In the rows, zero is written as 128.
Each path below is one point turned by a fixed rotation once a step. After each direction that follows a path, write how fast that rotation turns it, in degrees a step (0 if it stays still).
Each turn is a multiple of 5 degrees from 10 to 175, or 0.
Each row of a path follows its step; steps can be skipped.

step 0: [131 131 123 130 141 127 136 131 131 122 126 123 127 138 119 130 123 126
 123 127 132 136 130 125 125 135 133 125 126 138 120 124 127 130 123 125
 121 134 132 117 122 129 135 127 140 115 130 133 137 129 130 127]
step 1: [133 126 116 122 130 125 128 126 129 124 131 120 127 128 126 129 129 131
 139 138 136 125 134 127 128 135 120 143 116 129 136 126 131 127 123 126
 121 120 134 131 129 131 123 128 117 125 122 130 135 128 133 132]
step 2: [127 124 133 129 125 119 128 117 136 121 128 137 127 123 128 128 133 135
 121 121 129 128 124 130 129 129 115 128 124 126 120 128 135 127 123 118
 131 132 128 128 138 133 121 132 123 140 128 125 120 129 138 134]
step 3: [126 127 125 119 131 135 120 134 127 134 132 129 134 126 126 132 137 126
 125 127 128 133 134 125 134 125 121 119 129 130 117 133 125 130 125 121
 133 143 126 119 130 124 133 122 134 132 138 133 140 134 130 128]
step 4: [129 132 124 120 119 139 121 122 126 130 138 121 129 129 134 134 130 120
 137 125 127 120 125 129 122 140 134 124 127 125 133 125 130 130 128 127
 133 124 134 124 130 136 131 125 127 118 120 127 137 132 135 120]
step 5: [140 130 130 123 122 135 127 124 132 126 126 131 128 126 121 126 131 134
 126 128 134 122 125 135 134 127 134 119 121 121 125 134 130 125 130 134
 125 123 134 128 125 135 124 134 116 135 129 112 115 130 126 125]
step 6: [122 130 126 128 123 136 130 135 131 131 128 137 137 131 121 131 130 129
 113 128 128 127 127 117 136 129 130 128 138 133 130 131 128 118 136 127
 129 131 127 133 122 125 135 130 129 129 136 127 122 133 132 145]
step 7: [127 139 130 132 136 133 121 127 137 138 121 125 127 130 132 128 138 114
 136 126 124 129 130 119 131 128 129 131 140 130 142 124 124 127 134 133
 127 124 125 130 136 127 128 126 123 125 130 131 134 126 129 121]
step 8: [133 127 125 129 125 125 123 120 135 126 121 134 126 130 136 119 120 132
 139 122 114 115 125 132 126 118 133 125 123 120 122 122 130 129 134 129
 126 123 121 133 125 127 134 126 119 128 129 130 124 124 121 121]
step 9: [117 129 125 128 130 128 134 139 127 125 124 135 130 125 127 118 126 132
 118 126 135 133 118 139 127 129 138 129 127 140 122 130 120 132 129 128
 135 131 127 131 120 129 136 131 124 128 132 133 122 122 118 128]
step 10: [124 126 129 123 134 124 127 121 118 123 122 114 135 127 129 123 125 125
 126 142 137 133 128 122 131 133 132 137 136 130 142 126 120 130 133 129
 130 122 120 126 128 125 133 124 136 134 125 133 130 128 128 130]
[127 129 127 127 131 131 130 129 128 129 128 125 130 125 130 129 127 126
 126 128 129 128 129 128 129 128 125 128 129 129 125 127 126 127 131 129
 128 125 129 128 128 127 129 129 129 126 125 130 129 128 129 128] -> 115
